The rows below fall into families. The same turns and mirrors carry the whole set onto itself and the rows of a family onto each other. For each named row, which other rows are in its family? Write them in the order they are listed.
These 32 rows form 4 families of 8 rows each.
K_299: [ 0.83 -0.87 -0.55 -0.37 -0.04 -0.73 -0.25  1.06 -1.43 -0.48 -0.02  0.16
  0.43 -2.01  2.81  1.02 -0.24  0.93 -0.96  0.83 -0.23 -0.22  0.52  0.17
 -1.23 -2.39 -0.84  2.13 -1.14  1.11 -1.18 -0.53 -0.24  0.89  1.55  0.49
  0.63  0.64  0.70 -1.08 -0.85]
K_601: [ 1.28 -0.76 -0.74 -0.01 -0.68 -0.36 -0.40  1.05 -0.66 -0.40 -0.33  0.42
 -0.45 -1.66  3.15  0.51 -1.79  0.57 -1.01  0.98  0.22 -0.52 -0.89  0.93
 -0.81 -2.38 -0.44  1.23 -1.95  1.45 -0.93 -0.44  1.12  0.50  1.57  0.27
  0.13  1.01 -0.31 -0.76  0.22]
K_576: [ 2.14  1.34  0.59 -0.95  0.66 -0.41  0.69 -0.55 -0.32  0.62 -0.78  0.69
  1.19 -1.63  0.18 -0.64 -0.26 -1.42 -2.88  0.04  1.09  0.68  0.58 -0.53
  0.63  2.00  0.48  0.22  0.57  1.49  1.50 -0.04 -0.05  0.38 -0.28  0.20
 -0.66  0.23  0.08 -0.71  0.13]
K_472: [ 1.93  0.80  0.90 -0.44  0.47 -0.22  1.03  0.49 -0.15  0.40 -1.45  1.46
  1.99 -0.90 -0.32 -0.76 -0.44 -1.58 -2.30 -0.30  1.06  0.27  0.88 -1.15
  0.55  2.31  0.92 -0.36  0.53  1.67  0.88 -0.19  1.01  0.20  0.24  0.74
 -0.66 -0.75 -1.05 -0.01  0.40]
K_240: [ 1.21 -0.32 -0.44 -0.45 -1.15 -1.15 -0.02  0.91 -0.88 -0.76 -0.40  1.46
  0.34 -2.63  1.91 -0.20 -1.08  0.89 -0.78  0.31 -0.44 -0.88 -0.03  0.97
 -0.90 -1.63 -0.30  2.12 -1.74  1.21 -0.67 -0.49  0.11  0.16  1.95  0.30
  0.26  0.88  0.03  0.17 -0.56]
K_343: [-0.03 -2.70  0.23  0.81 -0.39  1.40 -0.57  0.71 -2.01  0.49  1.72 -1.08
 -2.08  0.95  0.02  1.82 -0.13  0.77  2.23  0.64 -1.29 -0.77 -1.71 -0.94
 -0.04 -2.07 -0.05 -0.56  0.29 -0.02 -2.63 -1.27 -0.01 -0.66 -0.43  0.25
  0.12  1.11 -0.66 -0.92  0.04]
K_645: [-0.06 -0.51  1.66  0.87 -0.68  1.87  0.31  0.38 -0.39  0.77  0.18  0.01
  0.16  2.09 -2.30 -0.09  0.05 -1.56  0.65 -0.31 -0.50 -0.25 -0.82 -1.30
  1.54  1.93  1.76 -2.24  2.15  0.11  0.19  0.02  0.28 -1.81 -1.21 -0.09
 -1.05  0.16 -1.35  0.33  1.07]
K_159: [ 1.45 -1.91  1.05 -1.05 -1.18 -0.21  1.01 -1.02 -0.99  0.25  1.90 -1.09
 -0.55 -0.55  0.12 -1.68  0.40 -1.76 -2.39  0.56 -0.85  0.13 -1.01 -0.58
 -0.88  0.85 -0.01  0.89  0.54 -0.37 -1.61 -0.76 -1.74 -1.52 -0.97 -0.61
  0.70  1.95 -0.06 -0.31  0.24]
K_403: [-0.23  0.00  0.43  0.44  0.93  0.95 -0.09  2.82 -0.51  0.32 -0.84  1.69
  0.90  0.94  0.62  1.88 -0.40  2.05  1.92 -0.10  0.57 -1.27  0.43 -0.11
  0.93 -0.79  1.52 -0.08  1.34  2.09  0.98 -0.57  1.67  0.20  0.93  0.67
 -0.13 -0.62 -1.99  0.52 -0.05]
K_569: [-0.35 -0.38 -0.35  0.19  0.72  1.79 -1.01  2.28 -0.43  0.58 -1.54  0.62
  1.83  0.70  0.65  2.69 -0.85  1.84  2.04 -0.07  0.40 -1.31  0.63 -0.30
  0.96 -0.63  1.01  0.12  0.86  1.57 -0.06 -0.12  1.76 -0.39  0.69  0.62
 -0.11 -1.14 -1.17  0.75 -0.77]
K_517: [ 0.02 -0.21 -0.52 -0.23 -0.96 -1.63 -0.41  0.78 -1.46 -1.00 -0.29  0.55
 -0.64 -2.05  1.68  0.50 -1.70  0.71 -1.22  0.89 -0.50 -0.38 -0.61  0.28
 -0.89 -3.14  0.46  1.59 -1.49  1.13 -0.76 -0.53  0.49  0.25  1.82 -0.07
  0.32  0.60  0.19 -0.14 -0.43]
K_212: [-0.49 -1.19  1.90 -1.51 -1.89  0.17  0.14  1.37 -2.95  1.53 -0.33 -0.34
  0.56 -0.40 -1.30  1.25 -0.35  0.67  0.36 -0.48 -1.03 -0.63  0.63  0.05
  0.58  1.58 -0.41  0.79 -0.49  0.67 -1.25 -0.27 -0.15 -0.98  1.09 -0.46
 -1.32 -1.68  1.18  0.90 -1.36]
K_470: [-0.30 -0.82  1.78  0.51 -0.06  1.54  0.39  0.22 -1.14  0.61  0.47 -0.35
  1.02  1.62 -2.68  0.34  1.68 -1.41  0.80 -0.55 -1.00 -0.13  0.41 -1.99
  1.03  1.88  1.15 -1.29  2.83 -0.13  0.06 -0.16 -1.06 -1.33 -1.31  0.28
 -0.55 -0.22 -0.56  0.27  0.24]
K_757: [ 0.98 -1.34  0.77  0.04 -1.54  0.09  0.11 -1.45 -1.25  0.09  0.94 -1.53
 -0.34 -0.91 -0.35 -1.02  0.23 -2.97 -2.10  0.58 -1.56  0.59 -0.52 -0.76
 -0.50  0.37 -0.68  0.18 -0.46 -0.81 -1.90  0.13 -1.51 -0.98 -0.81 -0.30
 -0.27  1.43  1.31 -1.05  0.44]
K_148: [ 1.41 -1.31  1.21  0.50 -1.23 -0.74  0.93 -1.05 -1.29 -0.36  1.51 -0.62
 -1.23 -0.91 -0.22 -2.05  0.75 -2.67 -2.20  0.17 -1.31  0.76 -1.08 -0.68
 -0.39 -0.11 -0.27 -0.09  0.09 -0.14 -0.86 -0.45 -1.71 -0.61 -0.60 -0.07
 -0.40  1.89  0.13 -0.97  0.94]
K_9: [ 1.04  0.07  0.26  1.66  0.78  0.19 -0.38  1.06  1.00 -0.71  0.29 -0.08
 -0.80  0.27  1.92 -0.18  0.31 -0.95 -0.09  1.30  0.30  0.23 -0.33 -0.66
  1.23 -1.28  1.21  0.06  0.17  0.26  0.99 -0.02  0.38 -0.13 -1.13  1.08
  0.09  3.94 -1.71 -1.24  1.88]
K_400: [ 0.69  0.64  0.03  2.01  1.60  0.78 -0.36  0.73  1.29 -1.55  0.41  0.37
  0.18 -0.35  1.72  0.25 -0.51 -1.42  0.26  0.51  0.57  0.13 -0.40  0.02
  1.21 -2.35  1.70 -0.02  0.78  0.92  0.75 -0.80  0.37 -0.07 -1.00  0.53
  1.26  2.67 -1.52 -1.28  1.60]
K_62: [-0.49 -1.27  1.65  1.03  0.49  2.16  0.01  0.24 -0.83  0.91  0.21 -1.38
  0.19  2.42 -1.44  0.99  0.99 -1.61  0.49 -0.30 -0.45  0.19 -0.39 -2.05
  1.47  0.97  1.30 -2.13  2.68  0.13 -0.17 -0.19 -0.07 -0.93 -2.17  0.32
 -0.77 -0.28 -0.83 -0.35  0.83]
K_267: [ 1.54 -0.52 -0.87  2.08  1.17  0.84 -0.20 -0.02  1.18 -1.21  0.40  0.41
 -0.01  0.33  1.78 -0.50  0.21 -1.36 -0.52  0.94  0.32  0.11 -1.02 -1.08
 -0.05 -2.02  1.34 -0.89  1.29  0.42  0.45 -0.46  0.10  0.03 -0.95  1.01
  0.87  2.45 -2.02 -1.30  1.75]
K_545: [ 0.18 -2.31  1.19 -1.51 -2.07  0.29  0.37  0.50 -2.93  1.62 -0.42 -0.35
  0.66  0.01 -1.16  0.71  0.20  0.65 -0.55 -0.25 -1.44 -0.74  0.05 -0.94
 -0.79  1.52 -0.88  0.22  0.18  0.34 -1.64  0.17 -0.47 -0.74  0.80  0.06
 -1.81 -2.02  0.57  0.96 -1.19]
K_387: [ 0.81 -2.04  0.59  0.29 -1.92  0.64  1.03 -1.04 -2.13 -0.41  1.06 -0.87
 -0.88 -1.30 -0.37 -2.02 -0.11 -1.88 -1.44  0.52 -1.43  0.28 -1.14 -0.58
 -0.68 -0.25 -0.49  0.52 -0.04 -0.06 -2.14 -1.26 -2.08 -0.43 -1.03 -0.34
  0.63  1.74  0.90 -1.21  0.82]
K_388: [-0.95 -2.75 -0.24  1.11 -0.54  1.91 -0.18  1.42 -1.42 -0.72  1.23 -2.03
 -1.48  1.10  0.60  1.81  0.51  0.04  2.36  0.52 -2.03 -0.81 -1.17 -0.45
  0.45 -1.50  0.66  0.13  0.72 -0.11 -2.14 -1.16 -0.44 -1.03  0.30 -0.68
  0.97  0.82 -0.37  0.28 -0.09]
K_767: [-1.41 -2.87  0.71  1.40 -1.49  1.41 -0.68  1.62 -1.45 -0.36  0.92 -0.56
 -0.63  1.48  0.27  1.53  0.06  0.75  2.60  0.39 -1.77 -1.27 -0.87 -0.49
 -0.29 -2.39  0.41 -0.30  0.31 -0.17 -2.46 -0.61  0.20 -1.27  0.38  0.11
  0.30  0.54 -0.85  0.01  0.33]
K_467: [ 0.04  0.55  0.54  0.15  1.26  0.44 -1.04  2.30  0.27  0.68 -1.03  0.91
  1.43  1.08  0.84  2.65 -0.06  1.09  1.14 -0.28  0.54 -0.98  0.64 -0.45
  1.06 -0.30  1.51 -0.42  0.90  1.13  1.22  0.39  1.94 -0.39  1.32  0.80
 -0.84 -0.94 -1.74  0.72 -0.42]
K_128: [-0.49  0.64  0.02  1.56  0.52  1.38 -1.04  2.26 -0.62 -0.07 -1.69  1.22
  1.08  0.54  0.31  2.42 -0.42  1.14  2.17  0.08  0.03 -0.69  0.61 -0.44
  1.15 -1.36  0.68 -0.86  0.59  1.51  0.77  0.00  1.86  0.45  1.31  1.05
 -0.93 -1.03 -0.82 -0.33  0.12]
K_214: [ 0.65  0.43  0.38  1.71  0.98  0.86 -0.84  0.64  0.77 -0.81  0.74  0.06
  0.37  0.33  1.54 -0.44 -0.02 -1.22  0.08  0.59  0.59 -0.31 -1.96 -0.84
  1.34 -1.48  0.76 -0.40  1.76 -0.03  0.51 -0.53  0.13 -0.87 -1.80  0.60
  1.48  2.87 -2.00 -1.22  1.72]
K_193: [ 0.75 -1.20  1.68  0.50  0.15  2.78  0.32  0.44 -0.28  1.41  0.31 -0.52
  1.17  1.93 -1.48  0.47  1.44 -1.54  0.98 -0.57 -0.28 -0.07  0.32 -1.32
  1.32  2.57  0.45 -1.55  2.49  0.15 -0.03 -0.11 -0.43 -1.02 -1.76  0.61
 -0.61  0.25 -0.98 -0.48  0.95]
K_779: [ 0.13 -2.03  0.80 -1.24 -1.68  0.22  0.92  0.60 -2.65  0.95 -0.55  0.13
  0.37 -0.48 -1.14  1.19 -0.36  0.42 -0.30 -0.29 -1.30 -0.11  1.53 -0.24
 -0.85  0.74  0.05  0.42 -0.83  1.21 -1.45 -0.03 -0.15  0.11  1.94 -0.24
 -1.83 -2.06  1.07  0.79 -1.40]
K_523: [-0.24 -1.51  0.73 -1.16 -1.65  0.88  0.55  0.39 -2.92  0.97 -0.02  0.31
  1.38 -0.16 -1.43  1.03 -0.74  0.37  0.02 -0.61 -1.09 -0.66 -0.01 -0.31
 -0.97  0.80 -0.19 -0.27  0.51  0.81 -1.72 -0.79 -0.36 -0.82  1.33 -0.69
 -0.41 -3.15  0.89  0.51 -1.53]
K_603: [ 0.82  1.32  0.75 -0.41 -0.36 -0.39  0.59  0.71  0.17 -0.24 -1.48  1.15
  2.70 -0.79  0.31 -0.90 -0.03 -1.56 -2.60 -0.10  0.57  0.15  1.37  0.00
  0.24  1.69  0.96  0.59  0.58  1.27  1.59  0.72 -0.15 -0.37  0.50  0.27
 -0.49 -0.45 -0.08  0.10  0.18]
K_304: [-0.98 -2.50  0.24  0.97 -1.11  1.47 -0.95  0.91 -1.62 -0.14  1.44 -1.47
 -1.38  0.61  0.76  1.60  0.30  0.77  2.02  0.57 -1.91 -0.77 -1.18  0.14
  0.07 -3.06 -0.30  0.52  0.34 -0.45 -1.86 -0.34 -0.89 -0.96 -0.31 -0.25
  0.18  1.53  0.19 -0.23 -0.04]
K_513: [ 1.82  1.24  1.47 -0.78 -0.05 -0.74  0.28 -0.06 -0.41  1.18 -1.11  2.07
  2.07 -1.20 -0.20 -1.00 -0.75 -0.77 -2.62 -0.13  1.28  0.36  0.88 -0.59
 -0.16  1.12  0.25 -0.09  0.39  1.40  1.30  0.50  0.46  0.08 -0.10  1.21
 -1.38  0.08 -0.45 -0.72  0.32]

The rest of the family of K_517: K_403, K_212, K_757, K_267, K_388, K_193, K_513
The rest of the family of K_645: K_299, K_343, K_159, K_9, K_128, K_523, K_603

The rows below fall into families. The same turns and mirrors carry the whole set onto itself and the rows of a family onto each other. For each named row, which other rows are in its family? Write them in the order they are listed.
These 16 rows form 4 families of 4 rows each.
K_67: [ 1.73  0.37  0.04 -1.36 -0.02 -0.98 -2.17 -0.71  0.27]
K_945: [ 1.54  0.56  0.05 -1.43  0.10 -0.87 -1.79 -0.63 -0.20]
K_178: [-1.73 -1.25 -1.32 -0.08  1.43  0.45  0.06 -2.26 -0.63]
K_876: [ 0.06 -1.00 -2.62 -0.82 -2.07 -0.78 -1.75  0.04  0.71]
K_825: [-0.81 -2.15  0.86  1.25 -0.15 -1.10  0.21 -1.85  0.81]
K_754: [-1.90 -0.51 -1.16 -0.13  1.10  1.01  0.15 -1.84 -0.38]
K_820: [ 0.45 -1.18 -2.72 -1.33 -1.71 -0.79 -1.28  0.06  0.58]
K_315: [-1.01 -2.23  0.96  1.28  0.27 -1.14  0.40 -1.38  0.54]
K_306: [ 1.77  0.14  0.01 -1.50  0.32 -1.18 -1.99 -1.00 -0.18]
K_914: [-1.84 -0.82 -1.29 -0.03  0.96  0.83  0.06 -2.47 -0.51]
K_544: [ 0.14 -1.50 -2.69 -0.86 -1.93 -0.85 -1.64 -0.20  0.72]
K_551: [-0.02 -1.46 -2.50 -0.51 -2.13 -0.46 -1.48  0.20  0.09]
K_676: [ 1.79  0.06  0.01 -1.63  0.04 -0.63 -1.75 -0.24  0.17]
K_570: [-0.98 -2.34  0.68  1.46 -0.09 -0.99  0.25 -1.38  1.03]
K_912: [-1.81 -0.62 -1.30 -0.18  1.33  0.59  0.08 -2.73 -0.49]
K_992: [-0.51 -2.29  0.64  1.18  0.20 -1.37  0.45 -1.69  1.46]

The rest of the family of K_178: K_820, K_315, K_676
The rest of the family of K_551: K_754, K_306, K_992

